One turn moves each row of this set onto another row. After a few examples, where does it send each row asked below?
q_116: [ 33 -12  -2 -29 -34  -2  10  13 -30   3   4 -12 -11 -10  -6  21  11  13
 -27   6 -16  24  19   7  -2  -3  41 -15   4 -26 -23 -22]
q_486: [ 25 -31 -11 -31 -15  27  29  13   3  20   1 -35 -12  21   6   7  -6  13
 -31 -21 -39   8   4  -7   1   2  16   4  29 -10 -27 -12]
q_749: [  8  13   1 -11  -3  -9  -2   6 -17  11   9 -17 -13 -26 -20  16  45   2
 -51  -1 -18  14   6 -19  -4   3  15   2  13   8   4  -7]
q_296: [  6 -18   1 -30 -30 -28   4  11 -17  26   9 -24 -26  25  -2  -2 -20  19
 -15  -7 -23  31   1  12  -7   3  19 -15   7   4 -10   0]
q_443: [ 22 -17  15  -7   1 -10  -8  -9 -44  -6  14 -25   8  -7  -1  18  20  -3
 -42   5 -11  26  10  -2  -4  -1  -8   3   9   9 -10  -1]
q_378: [ 17   9 -21 -11  -6 -11 -28 -14  -3  -2   6 -17  -4  17   2   4  17   1
   5  -2  -8  20   1 -13  -1  -9   1  14  22   1 -16   7]
q_406: [ 15 -18 -18 -32  -8  -1  27   9   3  -3   9  -2 -18   5  15   5  -2  19
   0   4  -5  -5   5 -20  21  -6  18 -24   2  -7 -14 -21]
q_21: [ 11  15 -18 -24 -24   2  27  42   9  19  11 -25   4  14   4   1  25  11
 -28   6 -37  11 -11   9   2  -1  28   1  13   4   3 -11]
q_181: [ 22  15  -1 -19   2 -14  -9  18   8   5  13 -21 -14  13 -21   9   4  16
   7  -2 -37   4  12  -5  -2 -16  13   2   9   6 -25  14]
q_689: [ 13 -13 -19 -23 -14  17  22   3  -8  14  -3 -28 -16   7  11  13 -19   0
 -28 -22 -21  12   4   3 -18   1  17  40  23 -12  -7 -29]
q_594: [  4   5 -24 -23  -8  20   7  31   3   9  16 -22  -2   6  20  -9  26  -2
 -27   5 -35  20 -25   0   5  -6  15   7  34   2   8  -6]
q_816: [ 12   0  -6 -23  -5  12  31   8 -42  15 -11 -15 -28  17  25  18  35  -4
  -9  -7 -21 -16   2   5 -15   5  17   6   9  -2   0 -10]
q_866: [ 14  13 -10 -19  -2  -9 -25  10   5   7  -6 -16 -14  26  -7   1   9   6
   0   0 -26  10  -1 -17   8 -28  15   9  16  -2  -9  12]
q_852: [ 24  12 -12 -14  -2 -14  -9  -7   0  -1  23 -20  -2   6 -10  12  11  13
  11  -5 -18  12  12  -1 -11   5   2   8  14   9 -31  12]
q_557: [  2 -26   6 -24 -38   2   3   3 -21  33  10 -29  -7  27  -3 -10  -8   8
 -10   8 -19  29   0  -6   3  -6  17  -6  13  15   5   5]
q_250: [ 14 -16  16  -9 -16  -7 -11  -8 -39   2  -6 -22   3   6   0   9  20  -5
 -48   3 -17  23   4  -9  11 -31   1  -5   6   2   0   0]
q_799: [ 18 -10  -7 -31   5  18  32  13 -38  12  -6 -19 -31  14  26  14  37   0
  -9 -12 -32 -14  -2   0 -10   9  12  -9  19  -2 -11  -2]
q_338: [  7  11   0  -9 -11  -5  -4   6 -15  17  -2 -14  -7 -18 -18  14  46   7
 -53 -12 -14  12   4 -15   8   0   9  -2   5  12   2   2]
q_319: [ 15 -11  -1 -14 -15  38 -18  13 -36  10 -12  -9 -11 -30  15  16  -3  11
 -24 -10 -16  24  -1   5  19  -7   8  -1  15  -4 -11   3]
q_806: [ 21 -10  19 -13   9 -21   1   5 -38  -7  14 -24  -7 -10 -12  19   7   9
 -45  -6 -29  20  15   9  -7  -6  -1 -12  -3   6 -18  -1]
q_826: [ 10  -3  -6 -25  -4  15  30  10 -39  15 -15 -11 -35  16  28  16  32  -1
 -12 -19 -26 -18   0   7  -8   6   8   1  11   1  -7   2]
q_910: [ 10 -12 -13 -23   1  11  17   8  -3  -3   5   3 -15  -8  26  12 -15  12
   0   7   2 -11   9 -19  18   5   8   5   0   5   0 -15]
q_937: [ 11 -20 -11 -27  -8  15  20   6   1   1   2  -1 -10   1  24   5  -1  14
   0   5  -5  -9   7 -24  32  -3   8 -14   6   5  -9  -7]
q_105: [  9 -20   1 -30  -7 -20  -5  12 -25  14  20 -20 -29   9   9   7 -27  10
 -19   5 -17  33   5   6 -17  24  11   8  17   7  -1   3]
q_734: [ 10 -26   7 -24 -18  12  -7   4 -28  19  19 -23  -8  15   8   0 -16   4
 -13  17 -16  31   3  -8  -5  14   8  16  24  18  10  10]
q_424: [ 17   3  -3 -15 -31   9  -5   0 -38   0  -4   2 -17 -32   9  26  -6   7
 -24  -9  -8  20  18  17 -11  -2  23  10   7 -13  -9 -15]
q_648: [ 15  -8  -8 -30   0  12  36   8 -43   9   0 -19 -27  18  23  16  42  -6
  -8  -5 -23 -13   0  -1 -16   8  18  -2  14  -7  -6 -14]
q_801: [ 32 -24   0 -26 -17  27  -3  26 -30  14  -2 -25  -2  -8  -3  10  14  14
 -27   4 -24  25   2  -4  25 -10  30 -26   9 -17 -24  -6]
q_871: [  7  12 -28 -18 -17   7   9  13   1  -1  20  -5  -9  -5  32   2  16   5
 -32 -10 -28  21 -14  11 -11  11  -1   7  43   8  -3  -1]
q_917: [ 12  -9 -15 -30   0  -8  23   8  -3 -10   9   3 -22  -6  19  10 -14  12
  -1   4   1  -8  11 -14   7   2  20  -5  -3  -6  -5 -26]
q_416: [ 14  -7  22 -16  -8 -22  -2  11 -35   3  -6 -22 -14   4 -12  11   8   8
 -49 -10 -34  16   6   2   6 -32   5 -20  -2  -3  -8   2]
q_360: [ 24 -23 -20 -30 -20   7  35   3  -5  11  11 -32 -14  14   5  11  -7   5
 -27 -19 -32  14   6   0 -21   4  24  14  28 -17 -22 -31]
q_495: [ 11   7  -2 -20   1 -16  -4  10 -15   6  10 -13 -22 -21 -18  10  45  10
 -55  -8 -24  15   0 -19  -2   4  13 -13  19  -2  -6  -5]
q_664: [  8   5  -5 -17  -9 -13  -5   7 -11  13  -1 -11 -19 -17 -15  12  44  13
 -59 -17 -22  12   3 -16  10  -1   6 -18  12   7  -8   4]
q_813: [ 14 -21 -12 -23 -13  35  19  13  -3  24 -10 -28 -13  15  14  12 -17   4
 -31 -24 -31   7  -1  -2   4   0   9  28  24  -2 -11  -9]
q_572: [ 14  18 -22 -22 -31 -13  30  24   9   9  15  -7  -4   3  15  13  17  14
 -33 -12 -28  13   1  22 -12  15  11   2  21  10  -9  -1]

q_813 moves to q_486
q_749 moves to q_338
Where do these go?
q_424 moves to q_319
q_557 moves to q_296
q_806 moves to q_443
q_816 moves to q_826
q_937 moves to q_406
q_572 moves to q_871
q_181 moves to q_852

